(in the rows, 128 means zero)
One turn moves each row of this set onto another row. After a few examples, where does it send each row asked below?
vudid: [153 105 106 137 143 113 140 143 128 129 110 128 157 103 150 120 115 121
 134 131 124 152  99 123  92 117 115 157 104]
buruz: [115 136  97 110 149 125 138 137  86 131 147 168 112 137 130 125 122 105
 115 145 143 138 115 144  98 119 102 139 145]
Pon: [128 146  87 141 157 122 109 124 116 129 142 156  75 132  99 126 110 129
 126 120 121 139 114 106  97 131 133 147 105]
Fesil: [116 117 131 156 162 140 151 139  94 126 140 136 123 155 105 109 123 116
 147 160 139 123 168 132 140  99 157 149 130]
Futip: [142 135 146 103 166 116 135 156 139 132 147  74 121 141 140 138 106 124
 144 148 136 152 119 129 139  98 135 100 140]
kelo: [129 123 165 156 158 115 100 141 140 139  93  99 117 129 140 100 109 113
 140 123 129 140  86 136 161 114 137 161 128]
mapo: [102  98 134 129 137 132  66 120 157 129 147 111 102 138 115 135 124 113
 116 168 138 141  93 115 130  93 139 144 118]
pud: [ 97  97 138 136 153 150  69 125 156 133 135 114 102 147 111 135 117 122
 113 169 144 136 103 118 127  98 135 139 139]
verip: [120 111 140 111 149 121 128 129  87 118 141 136 119 137  98 114 135 104
 130 118 138 130 164 124 137 103 160 137  83]
Vire: [131 143  93 168 155 133 118 134 110 140 157 158  85 130 102 124 113 125
 131 142 124 133 115 103  95 126 132 148 126]
Tov: [140 119 171 161 141 120 102 145 130 142 116  95 126 122 139  93 115  98
 142 137 133 134  86 127 155 102 141 160 128]
teso: [157 104 104 130 150 138 144 152 118 126  95 125 153 120 150 119 117 124
 137 139 134 137 115 123  82 115 125 160 121]
Sev: [106 115 128 113 143 102 139 111 143 118 116 128 112 135 134 122 140 128
 138 106 138 139 119 126 182 118 155 140  92]
ledok: [113 112 133 164 142 136 162 128 134 134 140 129 128 144 138 113 138 126
 151 156 146 122 127 122 177 105 154 144 142]
Sevip: [143 131 152  96 160 113 129 156 138 132 150  78 121 138 142 145 114 124
 138 139 137 152 118 126 136 102 136  98 133]
durid: [138 132 152 101 170 116 130 154 143 133 142  80 120 140 138 143 106 129
 136 136 137 154 119 131 138 106 131  95 140]
lum: [105 123 128 119 172 113 137 106 131 105 128 138 111 151  88 104 102 126
 120 101 129 135 149 150 147 115 137 139 101]
bogam: [117 140  93 114 144 114 140 131  92 129 156 166 114 132 128 119 119 100
 118 146 138 142 106 145 103 113  97 142 138]
led: [110 137  95 106 156 121 133 140  79 136 135 170 110 132 130 128 124 104
 117 137 142 146 119 141 104 121 102 136 136]
goluv: [137 134 148 105 167 108 132 158 140 135 141  80 120 138 145 149 111 130
 144 143 133 158 117 129 143 106 134 101 137]
levu: [ 93  98 134 132 154 143  63 136 141 139 122 113 101 143 119 146 129 118
 123 172 142 145 108 111 132  99 146 142 124]
rekuz: [108 114 128 106 161 150 143 118 128 121 106 117 113 149 112  94 123 118
 136 110 156 122 147 123 169 103 152 123 115]
pudo: [127 144  93 161 155 121 114 125 121 136 156 160  82 125 100 126 108 129
 125 126 119 141 108 106  99 132 126 145 116]
risov: [151 100 116 123 153 132 131 146 116 133 100 128 157 101 138 114 111 116
 122 113 134 146 112 117  85 117 112 140 105]
givuz: [ 91 100 131 130 158 140  60 127 143 142 126 107 103 133 105 129 114 109
 119 162 141 153 107 109 136  91 133 133 114]
kodu: [108 110 154 180 154 115 146 125 117 137 173 153 137 125 104 115 120 118
 124 137 128 135 140 134 149 111 130 134 127]
Suto: [107 141  87 108 159 112 133 135  84 137 133 166 109 129 126 121 114 101
 121 137 138 153 115 142 110 117  96 136 129]
Gavi: [131 143  89 138 160 139 108 131 104 133 142 152  78 134  93 119 110 121
 126 123 128 134 125 100  91 124 136 141 110]
rus: [134 140  95 153 153 141 111 137  96 140 154 155  84 128  99 122 118 117
 130 136 128 132 125  95  90 122 138 142 116]
Linu: [102 111 142 156 147 116 150 106 159 133 148 134 130 123 123 104 120 126
 127 115 139 137 109 129 183 115 128 124 123]
Zit: [132 115 176 133 158 124  91 139 136 133  88 102 115 130 135 102 114 113
 126 102 136 133  93 133 150 118 140 151 123]
Bof: [138 133 151 109 165 111 131 157 139 139 151  78 126 133 138 140 107 123
 140 142 134 158 117 127 142 100 129  94 136]
Furi: [111 144  84 112 150 106 139 132  92 131 146 163 110 131 128 118 115  99
 124 144 135 151 108 145 111 113  97 143 129]
Rom: [145 113 174 124 145 137  95 144 125 126  94  96 115 140 137 100 123 107
 132 117 143 119 101 130 139 108 156 158 127]
mupit: [ 96 107 118 128 152 133  69 122 156 130 128 102  97 146 109 127 113 114
 128 174 137 148 100 119 137  88 139 148 118]
zefe: [148 116 173 144 143 142 103 144 126 133 112  92 123 136 132  85 114  98
 136 135 144 117  98 128 142  97 147 157 138]
bep: [106 121 133 153 153  83 146 116 134 113 145 151 116 144 121 136 128 137
 135 130 115 142 130 149 154 124 147 161 104]
lomag: [118 100 149 129 135 148 140 132 106 138 143 127 132 126 124 108 150 105
 136 130 159 121 143 104 165  99 159 120 115]
dad: [154 104 111 144 152 140 144 142 131 132 115 126 161 108 136 103 100 119
 124 130 133 140 107 125  85 112 104 145 126]
gimi: [146 112  96 131 165 129 142 141 133 126  86 123 150 117 139 108  95 127
 134 124 128 148 109 131  92 117 110 153 117]

gimi moves to risov
buruz moves to bogam
Now find these:
Rom moves to zefe
mapo moves to mupit
Fesil moves to kodu
rus moves to Vire
ledok moves to Linu
Bof moves to goluv

One turn moves each row of this set onto another row. After a few examples, where does it send each row asked below?
Vatum: [117 121 153 126 118  92  91 141  72 153 135  79  99 139 127]
ratop: [128 109 161 111 130 125 128 144 111 114 167 137 102 125 131]
Bopi: [126 125 158 145 117 125  98 140 105 117 132 107 128 146 125]
vezar: [139 123 155  86  68 109 109 140  75 118 126 125 110  99 139]
Kepo: [103 119 166 110 141 112  72 113  65 155 145 118 108 115 116]
Latoz: [113  95 168 137 118 123  87 107 111 134 172 123 129 113 130]
Visip: [116 118 148 131 118  88  99 141  60 161 126  90  99 127 126]
dit: [125 105 129 117 113  81  65 168  88 103 141 111 104 122 123]
vagot: [103  93 165  98 115 102 126 150  86 123 135 103 124  88 148]
Mumi: [ 83 123 115 118 114  83 120 125 103 148 142 162 121 102 127]
sebu: [111 122 128 102 116  80 131 138 114 140 135 169 127 122 134]
gugod: [ 96 138 132 110  60  90  76 137 117 133 167 110 113 115 120]
Kelam: [133 104 144  96  91  98 117  94  89 135 143 116 149 120 134]
mos: [ 91 137 152  98 126  95  54 132 106 140 157 137 142 118 109]
vez: [112 118 172 117  90  87  92 140  99 129 101 133 139  83 126]
fad: [141 127 138  96  99 122  77 145 110 115 168 125  90  96 150]
bov: [120 140 109 134 100  95 107 159  98 148 154 153 109  85 117]
vit: [117 114 139 119 118  83  84 142 113 105 115 156 132 134 117]
nas: [113 113 129 107 134  80 132 138 112 138 136 160 118 125 138]
Tumo: [110 120 155 103  70  95  72 138 124 143 180 110 116  98 141]
mineg: [137 125 179  92 104  91 105 108  83 156 135 131 112  84 111]
lefuz: [ 85 137 138 113  81 110  85 152  77 156 176 135 117 100 106]
nos: [105 118 148 104  80 102  73 129 131 139 179 117 125 106 151]
dufit: [112 128 133 126 116  81 109 146  73 153 144  95  74 111 111]
geze: [116 117 128 137  90  73  92 151  73 145 151 129 107 119  83]
Dapo: [136 127 110  99 140 111  91 126  78 142 160 143 105 102 143]
bopuv: [140 141 170 102 111  89 111 137 128 136 133  93 134 102 120]

mos moves to Dapo
Vatum moves to nos
sebu moves to Visip
Now find these:
Kelam moves to vagot
mineg moves to vezar
geze moves to lefuz
fad moves to vit
ratop moves to Bopi
Mumi moves to dufit

One turn moves each row of this set onto another row. After a few examples, where does it send each row asked below?
Reta: [119 112  89 120 126 152 132 155 108 125  94 120 139  99 131  94 135 149]
beni: [134 135 109 118 122 117 124 153 138 169 122 125 127 134 146 152  95 107]
pum: [141 160 129 140 103 128 115 165 133 165 131 133 167 136 157 123 156 144]
Lala: [158 142 119 114 119 120 126 113 121 145 144 116 172 112 127 113 162  94]
visif: [157 161 126 129  92 144 120 168 107 153 156 151 144 123 136 140 144 140]
kuz: [111 114 101 135 135 145  93 133  84 129 135 118 134 102 173 114 137 137]
Seke: [116 108 118 129 130 169  95 132 100 126 140 113 140  88 151 111 139 130]
fasaf: [148 163 127 128 105  95 106 125 118 121 114 121 146 113 148 116 117  92]
Refas: [140 126 146 124 110 148 145 157 131 152 112 125 130 121 126 161 100 127]
lenut: [111 111 131 141 120 144 119 105 124 126 109 125 159 143 147 145 159 108]
zup: [150 133 116 135  83 124 107 148 136 171 113 129 161 127 153 102 117 144]
fepa: [124 155  99 134 110 104 156 136 133 153 137 127 130 100 127 149 109  97]
Sopef: [119 126 120 133 124 154 118 119 101 113 127 138 139 141 140 170 154 108]
Rol: [129 126  98 135 106 108 174 120 129 171 137 123 149 102 122 135 127 111]
Fos: [135 126 121 129 118  98 147 133 122 188 144 138 143 142 150 138 130 107]
zuna: [127 127 113 143 110 123 184 137 123 156 108 116 151 105 127 149 130 139]
mugom: [126 114 115 120 110 153 142 137 107 129 139 139 140  85 105  83 151 119]
Tus: [172 122 110 113 119 146 146 129  85 136 118 115 164 116 127 138 159 140]
bunam: [113 116 145 142 117 153 103 123  95 122 150 126 141  86 151 102 146 120]
nuta: [130 114 119 143 103 116 134 128 109 152 106 162 125 100 142  71 132 136]
zaduz: [139 133  83 121 125 130 123 148  92 148 134 171 102 102 137 102 134 127]
misa: [109 123 128 149 121 128 101 125  78 124 146 132 133 100 173 104 143 128]
Mese: [109 154 122 135 116 112 133 143 100 120 149 154 130  98 134  87 154 103]
bogap: [101 149  97 136 132 110 123 161  99 116 105 134 128 113 160  99 140 134]
gat: [120  97 117 139  99 131 113  90 116 130 111 134 144 136 144 129 127  99]
Petu: [161 143 117 128 106 121 126 140  82 111  88 119 137 116 148 141 114 139]
Piz: [126 155 107 121 148 155 119 172 125 134 124 150 122 101 131 118 160 128]
luro: [141 116 158 135 105 127 168 138 115 171 134 139 146 130 131 147 135 128]
Gare: [166 134 112 125  71 141 111 152 110 160 139 148 137 116 133 119 106 140]
Novi: [128 112 108 131 102 143 112 104  93 118 128 147 123 133 138 154 122  99]
ludim: [116 136 144 142 127 141 129 151 141 139  97 142 143  98 136  86 158 135]
sim: [119 155 115 143 114 118 165 152 127 138 110 119 133 101 132 163 111 125]

ludim moves to nuta
Rol moves to fepa
Novi moves to Sopef
Now find these:
Reta moves to mugom
luro moves to Fos
Petu moves to Tus
Gare moves to visif
kuz moves to Seke

One turn moves each row of this set onto another row. After a few examples, where does it send each row asked below?
Sol: [157 172 142 163 161 147 146  95 138 142 165 177 134  70 124 112  69  81
 130 133]
rupiz: [ 91 157 147 154 149  99 122 107 139 152 137 165 157  68 130 129 119 143
 109  81]
mek: [113 123 126 159 128 134 108 112 149 137 105 184 114  97 124 122  84 122
 109 103]
fatur: [110 125 132 154 113 124 108  96 147 136 104 165 115  91 128 109  93 127
 114 103]
kapat: [108 168 107 166 149 106  97 123 126 127 139 203 131  89 158 130  84 114
 108 122]
vol: [ 99 152 107 126 151 135 103  81 143 167 108 167 143  84 161  81  95 143
 125 130]
kab: [148 173 172 124 157 168 114  95 160 158 176 173 152  68 118 101  88 125
 119 144]
vefug: [117 127 134 150 103 124 109  88 134 133 106 174 117  88 145 112  90 128
 122 128]
Silod: [113 185 125 141 167 115  82 125 128 134 137 196 143  91 157 131  86 122
 109  90]
vugom: [147 178 135 161 172 148 146  91 142 144 167 179 128  72 122 115  68  93
 141 141]
nosa: [ 98 174 136 128 132 133 101  82 148 160 120 170 155  68 165  89  97 169
 113 129]
mabis: [ 92 162 154 138 154 107 127  96 135 158 129 155 164  75 134 130 116 155
 124  92]
sivi: [155 165 167 130 146 148 127  83 136 153 166 175 125  81 116  98  72 107
 148 145]
leke: [ 93 173 116 127 147 126  93  85 149 163 119 165 149  77 162  77  98 153
 115 117]
suta: [ 95 167 146 160 149 109 124 110 136 155 144 189 163  54 143 133 115 149
 100  90]
Raguz: [154 173 161 137 142 150 131  87 144 153 162 170 131  86 118  89  60 107
 139 152]
Funib: [108 178 107 151 157 108  80 120 131 129 136 188 132  94 158 117  86 113
 108 104]
zatol: [144 183 150 156 175 159 137 108 158 151 180 173 163  60 122 115  84 105
 107 135]
Pes: [151 169 175 127 150 161 124  92 153 167 173 170 159  63 120  92  88 118
 117 137]
luzi: [146 173 147 155 177 170 137  99 160 151 175 177 153  51 122 120  92 104
 112 128]

Raguz moves to Pes
mek moves to vol
Now find these:
nosa moves to suta
sivi moves to kab
rupiz moves to Funib

One turn moves each row of this set onto another row. After a few examples, where does it send each row asked below?
sadu: [131 106 123 157  90 151 140 111 132 146 146 109]
sapal: [140 110 120 148  85 127 141 142 154 153 136 150]
mafo: [114 129 103 135 129 128 140 148 100 146 119 129]
momel: [127 122 137 141 155 153 115 168 133 112 107 124]
gepi: [137 126 145 141 103 158 100 103 143 155 153 123]
Sorab: [135 141 131 123 120 127 100 149 142 160 129 165]
Fere: [141 116 118 107 131 123 128 151 131 127 100 160]
pim: [141 114 145 144 132 148 116 172 164 117 113 144]
sima: [127 115 118 113 144 148 126 120 100 119 108 114]
sode: [158  96 136 123  96 137 129 126 165 129 121 153]
kofez: [146 107 151 151 121 155 116 160 172 116 121 136]
voti: [130 112 146 152 143 171 115 141 136 110 122 100]
sil: [112 154  89 112 134 143 131 128 163 121 125 116]
fur: [120 114 116 151 109 151 139 113 109 144 140  99]
bolib: [133 119 112 139 100 118 141 158 141 153 124 159]
zuse: [119 141 131 130 136 154  99 114 106 152 138 115]
Tilo: [125 145  98 118 113 142 132 126 189 124 132 127]
nemug: [127 132 139 137 120 161  99 102 122 152 148 111]
Nol: [134 120 139 140 147 147 116 175 148 115 107 139]
zalel: [121 144 100 122 115 153 131 110 179 121 137 108]
gelov: [144  96 136 130 107 161 128  94 134 121 130 108]
tef: [137 106 151 156 128 173 115 138 153 111 128 105]
Resi: [133 105 127 124 128 159 127 100 111 119 121 101]
tel: [118 148 125 122 144 142  99 133 106 154 128 132]
kisa: [144 103 154 156 119 165 116 145 167 114 127 120]
vebuz: [143 132 139 131 104 134 101 136 158 161 139 162]
nizo: [116 153  90 111 130 139 131 134 172 124 124 127]
Naf: [130 120 114 107 145 133 127 140 108 123 100 138]
fode: [139 104 126 155  81 141 141 123 150 150 145 129]
Bapo: [125 148 126 120 137 130 100 148 121 158 125 153]
Sevi: [123 127 104 133 118 118 140 161 119 150 117 150]
kogo: [152 106 127 114 111 125 128 145 155 129 109 166]
padi: [113 124 107 143 125 142 139 129  96 144 128 108]
digef: [125 143 100 121 111 148 131 117 188 123 137 118]
Numat: [115 147  96 120 124 154 131 111 169 120 134 103]
birun: [144 126 146 138  97 147 100 117 158 159 149 144]
Tadi: [154  92 139 131  94 152 127 104 157 125 130 129]
rekav: [121 150  94 114 121 137 132 133 183 124 127 131]
zile: [125 119 140 145 154 163 115 153 128 110 113 108]
Letu: [111 152  92 115 132 150 131 118 162 120 129 106]

bolib moves to padi
Sorab moves to zuse
nizo moves to Numat
Now find these:
kisa moves to Nol
gelov moves to kogo

